[  -1,    6,  305, -646,   84, -478, -294, -359,  326,  579, -384,  708,
 -298,  223,  128,  -78,  387,   80,  -56] -> <12>
[-144,   65,    3,   88,  162,  230,   -3,    8,  -53,   36,  101,  122,
  -22,  -94,   69,  -93,  215,  -23,   65] -> <91>
[ 270, -202, -349,  -25, -402, -338,  163,   56,  -14, -464,   27, -692,
  243,  205, -213,  270, -795,  -92, -117] -> <132>
[-337,  163,   56,  -14, -308,  -57,  224,  164, -131, -552,  180, -783,
  292,   71, -194,  218, -735, -115,  -69] -> <183>
[ 124,  -81,  217, -741,  -78, -694, -262, -376,  364,  481, -434,  522,
 -247,  326,   56,   29,  112,   66, -105] -> <40>
[-115,   43,  -76,  -14, -308,  246,   52,   60, -102,  -92,  164,  -62,
   48,  -96,   28,  -46,   64,  -45,   51] -> <84>
[ -81,   22, -108,  180,   59,  213,   71,   73, -107, -137,  170, -149,
   77,  -73,    1,  -18,  -36,  -53,   35] -> <190>
[ 239, -158,   99, -745, -240, -822, -191, -357,  357,  311, -432,  268,
 -158,  390,  -29,  137, -181,   43, -148] -> <186>
[-139,   55,  -34,  148,  140,  255,   28,   42,  -79,  -31,  140,   27,
   15, -103,   54,  -78,  148,  -40,   63] -> <69>
[ -42,    0, -132,  154,   11,  146,   80,   75,  -92, -174,  151, -210,
   90,  -42,  -14,    8, -118,  -61,   20] -> <136>
step -1: [ 180, -783]
[ 179, -784]
q: [  80,   75,  -92, -174,  151]
<136>
step -1: [-42]
[-43]
q: [-338,  163,   56,  -14]
<132>
q: [-337,  163,   56,  -14, -308,  -57,  224,  164, -131, -552,  180, -783,
  292,   71, -194,  218, -735, -115,  -69]
<183>
q: [-308,  -57,  224,  164]
<183>

[-116,  439,  904,  216,  738,  -18,  678, -168,  297,  472, -226, -156,
  385,  362,  474, -162,  331] : <43>
[  -3,   44, -502,   10, -264,  503, -220,  627, -282, -456,   42,  -46,
  182,  612, -398,  761, -271] : <3>
[  -3,   -1,  -10,   14,  -89,  153,  -89,  225,  -68, -116,  -25,   -5,
  182,  116, -153,  213,  -55] : <139>
[  21,   -1,  -10,   14,  -89,  153,  -89,  225,  -68, -116,  -25,   -5,
   23,  116, -153,  213,  -55] : <61>
step -1: [-10]
[-11]
step -1: [738]
[737]
q: [  -3,   -1,  -10,   14,  -89,  153,  -89,  225,  -68, -116,  -25,   -5,
  182,  116, -153,  213,  -55]
<139>

[-30,   0,  32,  15, -39, -36]  <109>
[ 37, -42, -60,   6,  42, -27]  <47>
[  2, -37,  30, -44, -20,  43]  <122>
[-18, -20, -22,  20, -44, -51]  <20>
[ -7,  23,  -8, -23,  26, -65]  <100>
[-120,  721, -385, -704, -870, -426]  <51>
[ -7,  30, -14, -10, -21, -11]  <163>
[  5,  19,  47, -55, -13, -13]  <68>
step +1: [-8]
[-7]
step +1: [-385]
[-384]
step +1: [-7, 23]
[-6, 24]
step -1: [-42, -60,   6]
[-43, -61,   5]

[  56, -924,  -75, -186,  338, -232, -217,  -91, -214,   69,  466, -132,
  136,  177,  -97, -444,  126, -182, -171,  293,   85,   99,  311,   25,
 -385,  243,  197,  135,   50,  377,  590,   92, -279]  <25>
[  89,  955,  208,  295, -600,  200,  222,  314,  272,  342, -216,  136,
  279,  205,  252,  137, -395,  545,  464,  -74,   85,   99,  311,  290,
 -406,  -98,  302, -125, -468,  107,  281,   -5, -379]  <78>
[ 313,  195, -250, -352,  197,  221, -250, -119,  298, -445,  -27,  258,
  132, -239,  410,  185,  153, -145,  178, -561,  104, -483, -167, -277,
  357, -262,  119,  -18,  211, -225, -553, -145,  400]  <71>
[-179, -600, -141,  -29,  192, -534,  194, -573, -206,   26,  -92,  212,
 -391, -219, -502,  -65,  326, -276, -343,  616, -355,  375, -132,  110,
  172,  -59, -196, -117,  167,  129,   30,  415,   71]  <116>
[-149,  105,  106,  250,  -22,  340, -404,  -72,   -4,  -39,  423, -160,
   71, -296,  147,   20,  197,  618,   51,  176,  523, -154,   -4,  357,
  589, -371,   40,  439,  181,  377, -757, -368,  111]  <97>
[  56, -924,  -75, -186,  338,  114, -217,  -91, -214,   69,  466, -132,
  136,  177,  -97, -444,  126, -182, -171,  293,   85,   99,  311,   25,
 -385,  243,  197,  135,   50,  377,  590,   92, -279]  <49>
[-184, -458,  230,  -16,   10, -191,  214, -137, -542, -221,  298, -369,
 -301,   76,  -79,   83, -138,  -44, -250,  206,  260,  399,  184,   26,
  178,  229, -191,  117,   97, -223, -194, -168,  266]  <177>
[ 115,  542,    1,   18, -170,  327, -126,   18,  195, -175,   56,   99,
  156, -191,  404,  240,   14,  360,  280, -325,  227, -263, -174,   80,
  356, -342,  115,  121,   23,  -22, -598, -277,  221]  <70>
q: [222, 314, 272]
<78>
q: [  56, -924,  -75, -186,  338, -232, -217,  -91, -214,   69,  466, -132,
  136,  177,  -97, -444,  126, -182, -171,  293,   85,   99,  311,   25,
 -385,  243,  197,  135,   50,  377,  590,   92, -279]
<25>
step +1: [404]
[405]
q: [-277,  357, -262,  119]
<71>

[ -62,   21,  314, -171,  -59,  -73,  134, -469,   75, -157] -> <81>
[ 479,  116,  -52,  323,   51,   51, -298,   41,  -58,  521] -> <192>
[-119,   94, -125,  171,   39,  245, -121,  -34,    7,  -48] -> <131>
[ 32, -27,  77, -21, -88, -24,  -8, 195, -35, -16] -> <8>
[  11,   31, -112,  110,  113,  168,  -20,  -57,  -25,   78] -> <199>
[ 43, -47, -20,  57, 199,  41,  39,   1, -39,  52] -> <162>
[-218,   75, -104,  249,  113,  757, -151,  334,   26,   81] -> <62>
[ -52, -232,  640, -470,  -84,   26,  458, -233,   91,  -31] -> <36>
[ 239, -112,    8,  -79, -216, -402, -117,  603,    5,  213] -> <24>
[ 43, -20, -47,  11, -42, -90, -46, 214, -34,  20] -> <166>
q: [-119,   94, -125,  171,   39,  245, -121,  -34]
<131>
q: [ 43, -20, -47,  11, -42, -90]
<166>
q: [ 43, -20, -47]
<166>

[-18, -27, -20,  13,  20,  41,   4,  -3, -25,   6,  -5,  20, -45,   2, -12,
  45,  -3,  31, -28,  35,   6,  21,  38,   9, -23,  -5,  13,   7, -10,  13,
 -23,   0] -> <134>
[ 246,  364,  279, -570, -431, -597,  189,    9,  542, -144,   77, -430,
  574,   -8,   26, -843,  388, -601,  657, -749, -319, -410, -480, -277,
   -2,  191,  -99, -129,  302, -133,  231,  142] -> <67>
[-350,  538, -573,  688, -530, -719,  224,  -12,  635, -176,  105, -511,
  682,  -47,   23, -973,  463, -705,  724, -898, -367, -494, -524, -312,
   -8,  226, -118, -165,  345, -166,  296,  175] -> <126>
[-200, -328, -264,  505,  383,  559, -165,    0, -484,  129,  -71,  397,
 -508,   17,  -33,  743, -350,  538, -571,  688,  253,  383,  423,    9,
  -23, -177,   89,  137, -275,  150, -228, -141] -> <133>
q: [-350,  538, -571,  688]
<133>
q: [-18, -27, -20,  13,  20,  41,   4,  -3, -25,   6,  -5,  20, -45,   2, -12,
  45,  -3,  31, -28,  35,   6,  21,  38,   9, -23,  -5,  13,   7, -10,  13,
 -23,   0]
<134>
q: [ 688, -530, -719,  224,  -12]
<126>

[ 118,   36,  281,  -44,  402, -307,  425, -101] -> <83>
[-158,   47, -211,   85, -433, -179, -190, -291] -> <57>
[-158,   47, -211,   85, -433, -179, -190,  227] -> <95>
[  39,   96, -105,  129, -306, -101,  -41, -119] -> <31>
[ 118,   36,  281,  -44,  402, -307,  -78, -101] -> <17>
step +1: [  39,   96, -105]
[  40,   97, -104]
step -1: [-179, -190]
[-180, -191]
q: [-158,   47, -211,   85, -433, -179, -190,  227]
<95>

[-182,  132,  399,  320,  249, -100,  205]  <110>
[ -55, -544,  786,  184, -132,  345, -173]  <42>
[  53,   33,  251,  681,  128, -301,  339]  <34>
[ 329, -256, -293,  159,  216, -190, -308]  <103>
[-272, -946,  456,  428, -641, -284,  614]  <10>
[-126, -535,  387, -494,  -57,  207, -441]  <92>
step +1: [ 681,  128, -301]
[ 682,  129, -300]
step +1: [-256, -293,  159,  216]
[-255, -292,  160,  217]
step +1: [-293,  159,  216, -190]
[-292,  160,  217, -189]
q: [ 399,  320,  249, -100]
<110>
step +1: [681]
[682]

[-251,   91, -570,  403, -472,   51,  -35,  328, -216, -279, -305,  235,
 -103, -439, -260,   19, -138,  296, -102, -548,  112, -118,  359,  351,
  -86, -195, -364,  386,  336, -318,  183, -188, -395, -175,  276,  234,
  -13, -345, -257, -498,  796,  -76,  151,   76,  247, -128,   94,   15,
 -156,  -63,  206, -500, -251,  157,  142, -147, -209] : <52>
[   4, -152, -460,  613, -109,  -48, -244, -195,  255, -724, -261, -135,
 -195,  -98, -191,   95,  116,  370, -212, -180,  204,   70,  450,  468,
 -142, -292,  243,  158,  303, -392,  320,  152, -169,   18, -231,  178,
  236, -573, -327,  -13,  306, -236, -157, -426, -377, -406,  316,  -61,
  275, -118,  628, -111, -179,  120,  206,  -86,  151] : <66>
[ -86,  134, -206,  377, -141,  301,  118,  201, -251, -359, -386,  362,
  -83, -407,  -36, -275,  -61,  146, -588, -583,  246,   83,  578,  220,
  269,  286, -221,  237,  590, -100,  231,  330, -222, -381,   80,   83,
  -35, -332, -369,  -92,  544, -451, -274,  -31,  241,  -74,   38, -246,
  129,  461,  326,  -88, -327,  120,  176,  124, -127] : <33>
[-484,  -35, -133,  484, -298,   20,  -14,  109,  279, -399, -393,  102,
 -337, -419, -133,  210,   67,  -15,   15, -588,  -52,  -13,  280,  -32,
   44, -249,  314,  130,  497,   -2,  382,  248, -189,  -75,  -47,  326,
  103,  143, -879, -204,   57,  176,   26,  -59,   64, -417,  353, -649,
  454,   75,  184,  175, -128,  163,   45,  -38, -123] : <104>
[-484,  -35, -133,  484,  -74,   20,  -14,  109,  279, -746, -393,  102,
 -337, -419, -133,  210,   67,  -15,   15, -588,  -52,  -13,  280,  -32,
   44, -249,  314,  130,  497,   -2,  103,  248, -189,  -75,  -47,  326,
  286,  143, -879, -204,   57,  176,   26,  -59,   64, -417,  353, -649,
  454,   75,  184,  175, -128,  163,   45,  -38, -123] : <75>
[-337,  -25, -449,  447, -233,  -96,  -70,  -30,  143, -793, -653,  229,
 -111, -114, -318, -117,   33,  199, -187, -412,  697,   81,  129,  281,
  188,  -66,  -12,  175,  426,  -43,  144,   24, -589, -274,  197,  384,
  408,  -88, -387,  125,  386,  -82, -298,   46,  -59, -240,  171, -153,
  324,  311,  252,  108, -110,  384,   98,  -86, -112] : <173>
[-318,  247, -157,  304,   60,  373,  -76,  -81,  -44, -511, -339,  251,
 -295, -457, -459, -432,   12,  121, -267, -456,   84,  -54,  272,   13,
  307,   24,  -38,  116,  401,  -67,  223,    5, -674,  -67,  128,  144,
  724,  131, -355, -374,  605,  147,  -14,   72,  371,  -98,  -39, -704,
  258,   30,   44,   10,  195,  -14,   43,  -74,  -34] : <99>
[-297,   49,   13,  315, -115,  258, -134,   47,  459, -540, -269,  -76,
 -555, -401,  -23,   28,  106, -130, -151, -475, -200,    1,  195,  119,
   -3, -269,  545,  -37,  725,   18,  370,  232, -124, -167, -138,  216,
   87, -274, -699, -273,    8,   68, -143, -361,  -77, -528,   43, -420,
  377,   24,  469,  228, -269,  156,   17,  213,  -40] : <98>
[-397,   69, -177,  445,  112,    8,  -50, -193,  179, -936, -454,  109,
 -322,  -38, -358, -178,   71,  105,  -85, -211,  362,  101,  283,  160,
  233,  -47,  206,  -35,  377,   43,  262,  243, -375, -118, -126,  460,
  637,  -68, -585,   37,  311,  117, -164, -179, -189, -240,  211, -475,
  565,   52,  272,  245,  257,  123,   30,  -61,   16] : <113>
[-297,   49,   13,  315, -115,  258, -134,   47,  459, -540, -269,  -76,
 -555, -401,  -23,   28,  106, -130, -151, -475, -200,    1,  195,  119,
   -3, -269,  545,  -37,  507,  295,  340,  137, -201, -195, -135,  201,
  -89, -279, -785, -345,  182,  -46,  -58, -304,  292,  -40,   88, -567,
  214,  140,  325,  298, -305,  165, -105,  187, -193] : <212>
[   0,  183, -204,  458,  -84,  317, -459,   -3,  527, -503, -336, -138,
 -275, -388, -348, -219,  296,  323,  -71, -314, -300, -104,  184,  145,
   17, -428,  371,   58,  166, -265,  374,  -82, -482,  256, -250,  -57,
  524, -380, -395, -336,  251,  -48,   74, -256,  113, -172,  179, -649,
   41, -430,  395,  -96,  -93,   52,  -70, -142,    9] : <181>
[-277,  388,  -58,   11, -172,  557, -179,  301,  243, -209, -468,  163,
 -513, -471, -178, -522,   -9, -110, -229, -503,  -88,   -5,  -25,   97,
  231,  -90,   92,  -34,  735,   52,  433,   20, -450, -319,  105,  163,
  231, -414, -387, -387,  377,  -26, -166,   44,  228, -246, -401, -317,
  -23,   22,  302,  -44, -221,  224, -160,  233, -259] : <96>
step -1: [17]
[16]
step -1: [-67, 223,   5]
[-68, 222,   4]

[-501, -223,   -6,  526,  206,  404,  -90,   39,  128]  <15>
[-181, -206,  369,  163,  355, -485, -247,  537,   83]  <85>
[-181, -206,  369,  163,  355, -485, -247,  537, -142]  <56>
[-501, -223,   -6,  526,  206, -366,  -90,   39,  128]  <11>
step +1: [-90]
[-89]
step +1: [-485, -247]
[-484, -246]
step -1: [206, 404, -90,  39]
[205, 403, -91,  38]
step +1: [163]
[164]
step +1: [-6]
[-5]
step +1: [ -6, 526, 206]
[ -5, 527, 207]
step -1: [-90,  39]
[-91,  38]

[ 403, -101,  336,  521,   67,  403, -147, -290, -213,  759,  140]  <58>
[-82,   3, -51, -32,   5,  98,  22,  -2, -26,  81, -55]  <26>
[ 158,  -62,   32,   99,   22,  165,  -41,   27, -157,  329,  -35]  <77>
[-60,   3, -51, -16,  -5, 114,  -7,   6, -43,  77, -63]  <48>
step +1: [ 22, 165, -41]
[ 23, 166, -40]
q: [-101,  336]
<58>
q: [-60,   3, -51, -16,  -5, 114,  -7,   6, -43,  77, -63]
<48>
q: [-51, -16,  -5]
<48>

[ 380, -918,  -75,  298,  145,  -52,   73] : <63>
[ 491, -472,  212,  793, -433,  818, -257] : <72>
[  54,  212, -472,  793, -317,   83, -387] : <88>
[ 816, -257,  198, -436,   36, -505,    4] : <80>
q: [ 54, 212]
<88>
q: [ 818, -257]
<72>
step -1: [818]
[817]
q: [-472,  212,  793]
<72>
q: [ 212, -472,  793]
<88>
q: [ 198, -436]
<80>
step +1: [145]
[146]

[ 280,  122, -288,  268, -210, -417, -192,  806,  293,   79,  415] -> <198>
[ 215, -390,  249,  -22,   65,   19,  607,  -39, -588, -133, -196] -> <86>
[  25,  107,   77, -247,  253,  256,  367,  320, -428, -309, -117] -> <9>
[-397,    3, -246,  240,  -28,   70,  126,  109,  663,  205,  242] -> <207>
[  32,  310,  223,   63,  107,  -30,  740, -183, -396,    3, -190] -> <208>
[ 181,  187,   75, -103, -105, -233,  207,   80,  214, -107,  134] -> <125>
[ 176,  484, -120, -290,  119,  245, -418, -288,  -54, -211, -278] -> <123>
[-259,  131,  -21,   19,  607,  -22,   65, -121,  365,  182,  239] -> <129>
[-226,  181,  209, -180,  135,   96,  300, -111,  206,   65,  -41] -> <213>
[ 135,   46, -285,  234, -107, -151,  -82,  573,   56,   89, -134] -> <159>
[-222,  827,   -5,   25,  117,  139, -231, -340,  -51,  -36,  466] -> <112>
[-222,  827,   -5,   25,  150,  139, -231, -340,  -51,  -36,  466] -> <27>
q: [ 32, 310, 223,  63, 107]
<208>
q: [-105, -233,  207,   80,  214, -107,  134]
<125>
q: [ 19, 607, -22,  65]
<129>
q: [-396,    3]
<208>
q: [-22,  65,  19, 607]
<86>
q: [ -21,   19,  607,  -22,   65, -121,  365]
<129>

[ 136,  103, -382,   30, -270, -542] -> <155>
[-137,  127,  406,  -10,   81,   61] -> <90>
[  51, -238, -258, -512, -311,  -87] -> <137>
[  21,  746,  466,  149, -137,  271] -> <60>
[ 155,  488,  205,   40,  773, -327] -> <37>
[ 164,  -38, -468, -309,  231,   20] -> <205>
[ -86, -159, -276, -311, -414,  568] -> <50>
[  97, -202,  155,   62, -169,  278] -> <64>
[ 277,  372, -511,  611, -255,  223] -> <124>
[ 136,  103, -382,  167, -270, -542] -> <146>
[-137,  127,  406,  -10,   81, -464] -> <145>
[-106, -155,   54,  -92,   12,  163] -> <151>
step +1: [-169]
[-168]
step -1: [-10]
[-11]

[-379, -203, -321,  144,   97] = <13>
[-379, -203,  187,  147,  257] = <7>
[ 147,  258, -166, -192, -163] = <14>
step -1: [-321]
[-322]
step +1: [-203,  187]
[-202,  188]
q: [147, 257]
<7>
step -1: [ 258, -166]
[ 257, -167]
q: [-379, -203,  187,  147,  257]
<7>

